Each named turn below is shown by a few rows before and after it. Which turns, in which order, take the first row of each later pair to the second? The first pair is answered.
Paner (before -> after):
[ 0.39, -1.64, -3.99, -0.58, -1.42, -1.88, -2.01,  1.07, -2.33, -1.14,
  1.13, -0.42,  2.07, -1.23, -1.41, -3.88] -> [ 0.71, -0.44, -2.50,  1.08, -2.07, -4.17, -0.36, -0.58, -1.74, -3.08,
  0.02, -2.50,  1.62, -1.48,  0.79, -3.51]
[-0.14,  2.95, -0.36,  2.05,  0.36, -3.04,  0.02, -0.21, -1.44, -0.60,
 -2.78, -0.03,  0.36, -1.37,  4.35,  0.16] -> [-0.34,  0.80, -2.99, -0.25,  1.14, -0.19, -3.33,  2.68, -2.17,  2.22,
 -0.77,  3.47,  0.99, -1.41,  1.04, -0.71]
[-1.32,  0.48, -1.71,  2.03,  1.27, -0.42,  0.32,  0.44,  1.04, -0.88,
  0.57, -2.04,  2.05,  0.82, -2.21, -2.01] -> [-0.45,  1.87,  0.77,  2.04,  1.32, -2.23, -1.08,  0.55,  1.43, -1.58,
  0.41, -1.08,  2.84,  0.35, -0.29, -0.94]
geref (before -> after):
[ 0.42, -0.12,  2.84, -1.12, -1.44,  1.03, -0.43,  1.36,  2.75,  0.92,
  2.64,  3.18,  0.44,  1.34,  1.39,  0.53] -> [-0.34,  1.81,  1.77,  0.37,  0.84,  2.75,  1.36,  0.20,  3.86,  0.88,
 -0.41,  1.94, -1.64,  1.97, -0.65,  1.24]
[-1.91,  2.99, -1.96, -0.40,  0.12,  0.92,  0.03, -0.02, -0.84,  0.15,
  0.84, -0.61,  1.00,  0.52, -1.77, -2.03] -> [-1.60,  0.96,  0.38, -1.22, -0.01,  0.45,  0.45, -2.05, -2.84,  1.80,
  1.20, -2.21,  0.75,  0.19, -0.16, -0.88]
[-1.44, -2.90,  3.78, -3.00,  1.16,  4.33, -1.70, -0.25,  0.40,  4.83,
  0.98,  2.44, -0.62,  1.30, -0.62,  2.71] -> [-1.36, -1.02,  0.68, -2.08,  0.82,  4.33, -2.98,  2.88,  2.51,  2.96,
  1.30,  5.25, -0.14,  2.37, -2.05,  1.11]
[ 1.92, -0.44,  0.71, -2.80, -0.33, -2.74, -2.79,  0.84, -0.05, -0.39,
  2.43, -0.08,  3.60, -1.84,  2.77,  0.31] -> [ 0.57,  3.82, -3.59, -0.10,  2.27, -0.06,  0.03,  0.56,  3.51, -1.78,
 -2.20, -1.03,  1.00, -0.17, -1.80,  0.17]
vebo (before -> after):
[-1.45,  0.73, -1.32,  1.22,  1.15,  0.95,  1.71,  0.88,  0.65,  0.19,
  1.00, -1.09,  0.86, -0.04, -1.74, -1.64] -> [-1.10, -0.42, -1.31, -0.39,  2.16,  1.39,  0.82, -0.04, -0.95,  2.13,
  0.61, -1.55,  0.58, -0.53, -2.17, -1.05]
[ 0.42, -0.29,  0.69, -1.13,  0.45, -0.34,  0.67, -2.46, -1.93, -1.47,
 -3.02, -3.95, -1.23, -0.89,  0.45,  0.85] -> [ 0.66,  0.28,  1.27, -0.25, -0.28, -0.88,  0.47, -1.88, -0.62, -2.45,
 -2.30, -4.16, -0.94, -0.86,  1.19,  0.92]
[-0.76,  0.38,  0.81,  0.76,  0.47,  0.61,  1.89,  0.61,  0.82,  0.52,
  0.09, -0.17, -0.36,  0.34,  0.47, -1.07] -> [-1.07,  0.08,  0.10,  0.37,  0.42,  0.83,  1.95,  0.65,  0.35,  1.39,
  0.26, -0.15, -0.29,  0.16, -0.35, -0.80]
[-0.34,  0.90,  1.68,  0.28,  0.57, -0.11,  1.37, -0.63,  1.67,  0.05,
 -0.56, -2.12, -0.81,  0.09,  1.92,  0.61] -> [-0.53,  1.19,  0.83,  0.75,  0.53,  0.61,  1.93,  0.18,  2.20,  0.04,
 -0.88, -2.14, -1.05,  0.18,  0.95,  0.24]
mise (before -> after):
[-0.28,  0.22,  0.89, -0.82,  1.78, -0.64, -0.58, -1.02, -0.19,  0.73,
 -1.56, -1.13, -0.09,  0.34,  1.20,  0.70] -> [-0.09,  0.79, -0.53, -0.74,  2.38,  0.15, -1.09,  0.05,  0.43,  0.77,
 -1.36,  0.39,  0.15,  0.34,  0.06,  0.40]
[-0.95,  0.45,  1.26, -1.03,  1.54,  2.57, -1.65, -0.33, -0.69,  1.63,
 -0.36,  1.19, -0.58,  0.06, -0.79,  1.07] -> [-1.26, -0.13,  0.72, -0.94,  1.06,  3.00, -0.48, -0.63, -0.54,  2.30,
 -0.05,  0.46, -0.84,  0.11, -1.05,  0.83]
[ 0.76, -2.16,  0.70, -1.51, -0.28,  1.02, -1.45,  0.42, -0.79,  2.07,
  1.12,  1.01,  0.71,  0.33, -0.42,  1.21] -> [ 0.16, -2.51,  0.91, -1.46, -0.29,  1.11, -0.73,  0.41, -1.14,  2.08,
  1.36,  0.74,  0.67,  0.22, -0.48,  0.91]
Then:
Between the rows of a pair lie 2 to 3 turns.
[-0.77, -0.77, -0.55,  1.49, -2.90,  0.74,  3.77, -0.12,  0.63, -1.25,
  1.33, -1.55, -0.59,  1.26, -0.61, -1.32] -> [ 0.65, -1.84,  2.18, -2.89, -0.39,  0.20, -2.67,  0.43, -1.52,  1.42,
  1.40,  2.27,  0.68,  0.51,  0.55,  0.95]
vebo, mise, Paner
[ 1.28,  0.29,  1.13,  1.99, -3.73, -1.06,  1.46,  2.42,  1.29, -2.10,
  2.60, -0.17,  1.37, -0.72,  1.80, -1.56] -> [ 0.62, -0.60, -1.17,  1.79, -3.77,  0.07,  2.85,  1.79,  0.33, -0.85,
  3.20, -0.81,  0.49, -0.61, -0.42, -2.65]
Paner, Paner
[ 1.14, -1.42, -0.89, -0.90, -0.89, -2.40, -2.74, -0.21, -2.31,  0.49,
  1.36,  0.98,  1.75, -1.20,  1.18, -1.42] -> [ 0.28,  0.39, -3.54, -0.31,  2.05, -0.44, -1.34, -1.49, -1.64,  1.11,
 -2.00,  0.04, -0.28, -0.34, -1.79, -0.36]
geref, vebo
[ 0.99, -0.31, -1.18,  1.37, -1.36, -0.39,  3.34, -0.60, -0.20, -1.23,
 -1.14, -2.52, -0.13,  0.64,  0.06, -0.47] -> [ 1.51,  0.57, -0.22,  0.40, -1.07, -1.43, -0.31,  2.16,  1.42, -2.14,
 -0.08,  1.13,  2.01,  0.70,  1.49, -0.62]
geref, geref, Paner
[ 0.63, -0.03, -0.66,  0.03, -1.63, -1.08, -1.90,  2.26,  0.46, -2.08,
  1.14,  2.89,  0.83,  0.34,  0.57, -1.41] -> [ 0.21, -2.10, -1.06, -0.42, -2.40, -0.97,  0.65,  0.65, -2.11, -0.63,
  2.44, -0.09,  0.26, -0.41,  0.42, -1.80]
Paner, geref, geref
[ 0.51,  0.49, -0.97,  0.33,  0.01,  2.81, -0.20,  0.07,  2.21,  1.54,
 -1.03,  2.23, -0.08,  0.93, -2.50,  0.74] -> [ 1.63, -1.72,  3.12, -0.01, -2.33, -0.47,  0.36, -1.20,  0.09,  1.32,
  1.14, -0.06,  1.15, -0.03,  1.99,  0.83]
Paner, geref
[-0.13,  3.05, -4.26,  0.31,  1.29,  0.43, -2.44,  3.72,  3.35, -2.58,
 -1.32,  3.59,  0.80,  1.13, -3.08, -1.51] -> [ 1.17, -0.62, -0.11, -0.65, -1.99, -2.69, -4.41,  4.23,  1.15, -2.41,
  2.99,  4.14,  3.49, -0.34,  1.58, -1.64]
geref, geref, vebo
[ 0.36,  3.68, -0.29,  1.96,  1.07,  0.48,  0.50,  0.20,  2.25, -1.92,
 -2.65, -0.40,  0.37,  0.44, -0.62,  1.06] -> [ 1.41,  0.65,  2.20, -1.05,  0.93, -0.87, -3.43,  0.38, -0.32,  0.08,
 -0.46,  1.61,  1.61, -1.26,  1.13,  1.75]
mise, geref, mise
[-2.44, -2.99, -1.25, -5.04, -0.67,  2.36, -2.09, -1.71, -3.30,  2.27,
  3.80, -0.24, -0.03, -1.66, -2.07,  0.43] -> [-0.74,  1.89,  3.58, -1.59, -2.63, -2.59, -1.65,  0.04,  2.91, -3.84,
  2.61,  1.12,  1.21, -0.80,  4.11,  1.72]
Paner, Paner, vebo
